In the data rows, 128 means zero.
Here are some points, one per row:
[176  93 119 161 176 163  93 155 204 152 138 125 146 120 162 104 164 151
 150 173 166 125 156 184 118 117 142 139 135 111  46 124]
[146 111 116 117 153  36 119  99 115 119 100 162 125 174 110 135  99 150
  93 187 123 149 140 115 159 135  99 113  12  88 117 105]
[156  94 107 100 111 160 123 104 182 110  76 236 151 178 120 167 127 153
 143 119  87 163 112  46 164  63 153 117 115 148 177  73]
[101  66 176 164 113 107 111  46 118 114  65 124 132 167 140 173 145  83
 112 122  77 128 162 199 112 102 134 147 143  45  80 154]
[ 74 139 154 118 134 169 116 108 175  91 147 106 131  98 147 155 139 109
 201 141 188 185 131  86 116  93 159 128 120 123 107 174]
[142 145 174 118 175 115 145 142 164 140 153 194 159 149 117 127 174 127
  95 117 181  73 140 165 104  63 148 152 152 149 164 140]
[ 98  82 172 113 149 145 143 131 114  77 155 150  84 143 140 116 142 120
  80 126  96 151 148 145 162 142 110 163  86 104 209 120]
[168  91  32 115 141 155 121 169 124 130 126 105 138 145 140 188 185  64
 115 142 135 141 114 133 142 176 146 167 110 163 120 161]
[156  83 131  69 145 130 159 152 112 108 126  95 163 154 226 149 106  84
 126 158 149 128 133  93  86 128  93 130 136 123 137 110]
[153 144 114 190 156  62  95  76 144 153 120 173 127  72 139 131 100 125
 101 121 116 133 147 128 122 117  97 154 150 118 169 141]
[ 43 131 133 154 147 142 159  98 123 117  91 130 158 148 139 124 138 102
 145 114 150 159 131 155 141 105 168 158 123  99 167 178]
[112 168 162  93 127 110  85 113  93 119 107 118 191  91 139 163 128 149
 151 157 118 138  69 102 120 129 131 106 130 122 167 172]
[160 155  94 107 125 112 102 115 114  58 129 115  95 155  57 158  91 107
 144 172 110 107  78 142 141 125  98  79 125 109 118 157]
[154  97 201 133  78 154 147 119 166  73 165 137  87 113 118 123 115 155
  98 152 139 105 179 111 130 187 180 139 136 156 158 132]
[155 146 135 143 149 133 151  63 114 133 150 124 149 145 122 124  76  96
  73 143 189 127  64 164 115 124 169 107 101 159 128  33]
[124 112 121 136 137 169  64  91  94 127 146 172  84 156  41  91  86  98
 190 154 128 141 146 156 148 189 172 181 122 177  55  94]
[156 182 169 123 115 109 112 155 105 162  78  72 126 134 134 128 132 142
 153 116 151  95 152  95 144  78 118 157 101 126 159  43]
[170 106  85  99  86 109 110 142  98 141 165 162 143 146 148 112  97  71
 144  88 157 162  88 136 170 173  78 128 132 119  54 147]
[ 77 152 134 156  62 173 177 118 145 138 189 106 115 151 107 141 194  78
 147 140  64  45 115 129 180 101 135  86 147 178 126  97]
[161 116 173  96 142 137 205 114 144 156 153  78 101 138 123 110 112 144
 141 163  90 116 127 117 114 141 123  97 122 107 122 104]
[ 74 149  95  95  94 101 111 136 134 121 103 167 114 128 158  93 147  81
  87 159 105 134 141 169  83 131 107  70 161 145 100  88]
[119 188 131  97 117 127 150 107 194 135 130 111 131  96  86 131 150 105
 112  91 151 103 143  66 104  99  78 122 177 107 116 149]
[169 152 119 149  92 139 145 127 128 163  65 107 128 116 109 158 149 126
  58 121 175 112 124 124 185 139 180 173 138  91 139 127]
[112  81 149 143 139 130  91 126 119 105 130 127 124 130 117 133 125 123
 160 140 165  96 110 115  78 163 109 172 104 140 128 160]
[155 126  90 120 110 166 142 150  82 146 129  94 149 188  87  90 102 104
 133  69 132 100 202 128  85 141 116 131 170  71 134 110]
[121 124 163 200 120 120 109 161 166  48 122 109 139 138 127 111 117  53
 130 137 132 120  95 109 159 128  73 135 152 116 141 101]
[130 123  84 151 127 145 110 164 102  92 112 150 164 114 124  74 134 138
 103 178  85 166 166 101 135 118 106 151 143 153 118 103]
[117 129 122 100 103  62 164 120 119 167 154 157  86  78 206 143 173 129
 189 138 166 207 199 153 159 120 174  83 146 127 118  94]
[147 193 128 143  92 150 152 118  92 120 149  99 137 147 186  97 144 203
 126 100  79 107 110 113 101  89 192 125 131 102 158 132]
[111 147  88 119 205 156 139 157 183 171  96 130  93  95 108 101  70 126
 114 117 102  95 145 130 210 153 101 131  95  73 128 177]
[140 146 155 144 155  80  61 112 123 130 152 168 164  89 107 140 128 136
  73 110 145  98 174  87 165 129  81 125  92 130  90 139]
[119 129 182 137 134  96 123 117  73 108 162 127 175  81 131 100 114 153
 115  85 135 134 113 131 175  94 125  71 133 133 110 197]
[124 203 157 167  91 182 102  77 147 175 118  80 102 202 191 147 150 194
 122  94 116 135 159  92 121 136 115 146  93 101 123 102]
[144 175 162 114 102 174 116 186 108 197 203 151 129 114  82 177 154  93
 110 169  75 134 138 136 157 147  55 239 112 105 145 110]
[128 104  89 131 122 161 102 171 110 140 107 170 114 153 141 131 116 106
 166 125 125 157 136 110  84 182 106 109 106 135  82 156]
[ 95 111 160 121 110 106 161 133 129  90 175 143 103 123 165 169 121 185
 178 119 116 102 118 151 149  98 129 164 158 119  95 133]
[113 194 159 215 153 117  60 159 111 145 120  93 143 104  82 128 106  97
 104 156 172  76 167 140 133 135 143 140 101 113 171 120]
[118 145 145 100 149 129 175  77  85 153 132  73 104  99 169 143 110 165
 135 166  74 169 140 129 134 126 159 112 170 145 104 174]
[195 133 135 153 132 136  86 172 174 160 118 120 158 106 122 164 170 165
 135 126 130 154 141  99 184 167 130  74 121 143 156 140]
[122 172 185 110  64 150  88 105 118 177 109 117  95  97 125 162  82  88
 135  51 105 100 144 135 155 118 168 103  95  96 166 112]
[119 144 135 109  65 142 163 151 117  76 164 126 150 121  82  94 124 135
  95 159 185 182 121 132  94 156 146  63  80  82 129 150]
[ 85 155  85  88 197  91 122  88 135  97 159 132 177  96 125  99  86 130
 165 106 129 167 171  80 176 161 118 145 118 190 122 103]
[109 126 178  78 196 180 124 181  96 121  42 164  66  80  92 137 154 151
 120 134 164 142  51 153 115 148 129 106 132 121 133  68]
[ 92 134  76 151 120  57 215 191  98 124  70 176 108 147  89 168 174 146
 151  82 102 120 185 154  77 145 154 111  66 170  98 143]
[133 144 126 146 130  90 146 139 182 144 128  82 152 163   7 230  58 222
 129 103 113 171 160 155 131 138 124 143 174 142 171 111]
[112 111 108 104 124 124 159 137 135 104 155  77 117 206 119  72 153 214
 106  79 193  87 141 111 197 145  63 181 217  77 102  79]
[161 115 138 158 114 138 152 135 156 130  81 132 145 149 113  80  99  98
 152 165 144 124 133 108 168  98 123 149  81 179 114 121]
[110 144  87 120  99 129  97 156 171 157 137 159 129 149 133 148 117 151
 131  89 173 118 113 119 115 150 134 117 155  98 152 121]
[ 89 117 134  70 122 148 119 171 150 131  97 101 124  51  94 103 110 129
 116  98 108  63 138 129 119 101 121 137  86 115 119 100]
[121  68 101 164 176 180 123  74 103 127 161 145 132 117 104 149 126 168
 159 105 136 139 146 135  91 110  76  67  90 118 137  98]
[133  70 107 166 125 164 134 103 128 106 138 119 104 105 180 130 123 118
 129 114 133 115 117 149 118 167 119  81 122 107 114 137]
[146 135 104 131 150 143 204 109  78 112  92  98 177  97 114 122 162 114
 138  88 126 171 132 158 118 138  91 117  93 197  78 137]
[144 108 149 103 114 127 158 103 110 153 132 160 158 134 126 102 152 121
 113 144 136 166  87 133 162  86 144  90 113  98 147 178]
[ 85  99  78 126 128 144 140 115 122 151 134 128 153 104 127  85  64 135
 176 169 139  97 109 185 136 114 110 144 124 113 171 107]
[121  87 139 148 141 183 117 133 129  80 132 130 184 116 142 135 114 125
  82 121 151 103 171 139  94 113  93 111 116 144 113 101]
[112 178 128 202 175 121 116 165 100  94 124 175  94 155 115 139 140 170
 145 169 101 123  89  79 160 143 133  95 127 119 100 121]
[129 141 164  68 143 110 108 164 109 114 137 106 163 156 130 176 158  95
 166 113 120  99 191  99 128 149 173 126 137  93 148  91]
[169 149 130 161  93 101 131 152 134 116 137 167 135 137 165  34 109 130
 205 104 137 108  61 170  54 140  90 153 157 105 141 107]
[ 43 108 110 113  73 119  94  93  83 141  80 161 144 117 116 102 152 186
 121 179 109 120 139 137 157 114 109  80 145 128 146 171]
[ 64 118 111 114 115  87  97 148 140 139 160 107 134 140 151 130 153 150
 129 132 110 129 110 144 126 122 128 136 148 158 143 139]
[171 101 119 123  91 120 118 125 111 108 121  84 115 100 167 178 157 115
 150 107 145 130 109 190 119 122  59  93 115 197 120 113]
[149 161  75  78 144 131 112  53 192  85 124 113 136 109 147 133 158 129
 129 124 105 118  98 181 113 136 165 205  83 115 161 129]
[121 123 130 122  75 139 172 133 144 108 110 127 150 149 152 165  57 136
 101 105 130 157 108 167  86 119 144 131 120 155  94 165]
[120 134 140 104 168 142 156 121 146 136 142 130 130 170 197  90 132 113
 142 132  97 150 120 166 126 152 135  61 166 130 109 168]
[169 134 136 111 161 113 101  77  90  52  86 133  80 150 137 100 166 123
 134 139 128 118 112 150  81 177 104 139 146 171 190 173]
[ 93 119 199 115 181 100  97 114 140 169 121 101 179 163  74  85 185  89
  87 116  87 160  89 118 117 180 139  93 151 124 141  92]
[129 142 145 143 138  60 168 130 146 134 100 171  65 165 104 121 134  79
 123 168 151 157  99 130 121 121 113 153  82 119  70 167]
[ 91 116 133 128 150 118 176 121  99 186 180 109 118 152 173 162 109 139
 173 200 162  94 126 135 114 102 137  98 132 123 149 120]
[157  90 114 156  90 134 145 152 189 133  84  92 109  87 107  86 136 103
 139 144 153 155 143 150 187 137 129 147 168 138 192 129]
[115 153 122  94  95 159 131 162 131 120 179 110 151  89 134 119 162 212
 150 171 111 143 100 169  72 138 142 153 122  71  90 114]
[111 150 105 199 123 158 149 129 107 176 145 123 103 103 182 151  98 120
  70  97 101 166 132  83  99 160 104 177 177 118 149  96]
[130 177 150 145 110 128 133  99 155 127  85 151 108  61 100 137 146 136
 102  96 184 143 129  87 125 135 164 154 156 107  79 125]
[ 78  96 101 154 153  46 110 169 136 107  87 130  79 150 124 157 133 116
 161 131 113 130  91 117 165  85 180 133 110 124 114 174]
[173  76 140 121 142  86 152 109 120 140 115 129 113  75 118 130 122 122
 123 155  63  81  98  33  93  97 141 160 188 124  84 132]
[167 173 120 120 139 147 140 140  82 101  96 191 155 145 127 171 110 123
 154 114  99 123 112 149 167  79 129 110 180 153 123 189]
[149  96 115 114 102 126 115 112  79 144 140  95 128 103 129 125 114 126
 160 184 128 116 158  96  86  96 151 135 179 127 145 116]
[170 118 102 127 171 127  80 190 125 101 158  82  72 135 119  91  96 111
  80 105  94 229 125 172  96  15 140 133 119 161 106 137]
[122  92 137  91 123 119  69 158 102 162 151 108  88 163 166 118 117 155
  63 128 119  96 135 105 156 129 238 142 122 174 137 170]
[123  82  73 139 117 116 133  94  85 205 196  69  80 112  90 102 188 128
 148  55 163  91  97  62  91  68 110 129 131 135 178 119]
[186 118  60 149 182 145  97 137 143  85 189 136 144 119 135 113 172  89
 114 107  88 122 150 131 110 181 180 116 142 103 126 117]
[159  72 184 130  98 140 117 134 154 171 110 153 169 143 127  75 128 136
 139  90  88 147 123 151  94 150 135 110  98 184 141 143]
[ 91 111 127 136 112 107 163 146 148 111 127 143 178 103 155 164  87 113
 107 110 131 103  57  91 133 167 147 128 118 148 110 111]
[139 204 110  93 126 167 150 127 176 185 154 128  74 165 141 104  78 142
  62 138 178  80 152 104  96 140  59 149 137 199 138 160]
Along one direction, these points spread out more than along any other. Take the direction at right angles to it along which they spread out most. Then take the direction at right angles to both along which they spread out most. Go by this last direction. For each point below, how far along it does it lie, from 0 to 99? 50 is the average, and the first point above lies past it. One standard deviation of the points above along it is 16.
[ 91 111 127 136 112 107 163 146 148 111 127 143 178 103 155 164  87 113
 107 110 131 103  57  91 133 167 147 128 118 148 110 111] -> 45
[129 141 164  68 143 110 108 164 109 114 137 106 163 156 130 176 158  95
 166 113 120  99 191  99 128 149 173 126 137  93 148  91] -> 40
[122  92 137  91 123 119  69 158 102 162 151 108  88 163 166 118 117 155
  63 128 119  96 135 105 156 129 238 142 122 174 137 170] -> 34
[112 178 128 202 175 121 116 165 100  94 124 175  94 155 115 139 140 170
 145 169 101 123  89  79 160 143 133  95 127 119 100 121] -> 34
[ 85 155  85  88 197  91 122  88 135  97 159 132 177  96 125  99  86 130
 165 106 129 167 171  80 176 161 118 145 118 190 122 103] -> 52
[156  83 131  69 145 130 159 152 112 108 126  95 163 154 226 149 106  84
 126 158 149 128 133  93  86 128  93 130 136 123 137 110] -> 72
[117 129 122 100 103  62 164 120 119 167 154 157  86  78 206 143 173 129
 189 138 166 207 199 153 159 120 174  83 146 127 118  94] -> 31
[ 43 108 110 113  73 119  94  93  83 141  80 161 144 117 116 102 152 186
 121 179 109 120 139 137 157 114 109  80 145 128 146 171] -> 20
[115 153 122  94  95 159 131 162 131 120 179 110 151  89 134 119 162 212
 150 171 111 143 100 169  72 138 142 153 122  71  90 114] -> 57
[124 203 157 167  91 182 102  77 147 175 118  80 102 202 191 147 150 194
 122  94 116 135 159  92 121 136 115 146  93 101 123 102] -> 43
[176  93 119 161 176 163  93 155 204 152 138 125 146 120 162 104 164 151
 150 173 166 125 156 184 118 117 142 139 135 111  46 124] -> 76
[133 144 126 146 130  90 146 139 182 144 128  82 152 163   7 230  58 222
 129 103 113 171 160 155 131 138 124 143 174 142 171 111] -> 32
[130 123  84 151 127 145 110 164 102  92 112 150 164 114 124  74 134 138
 103 178  85 166 166 101 135 118 106 151 143 153 118 103] -> 64
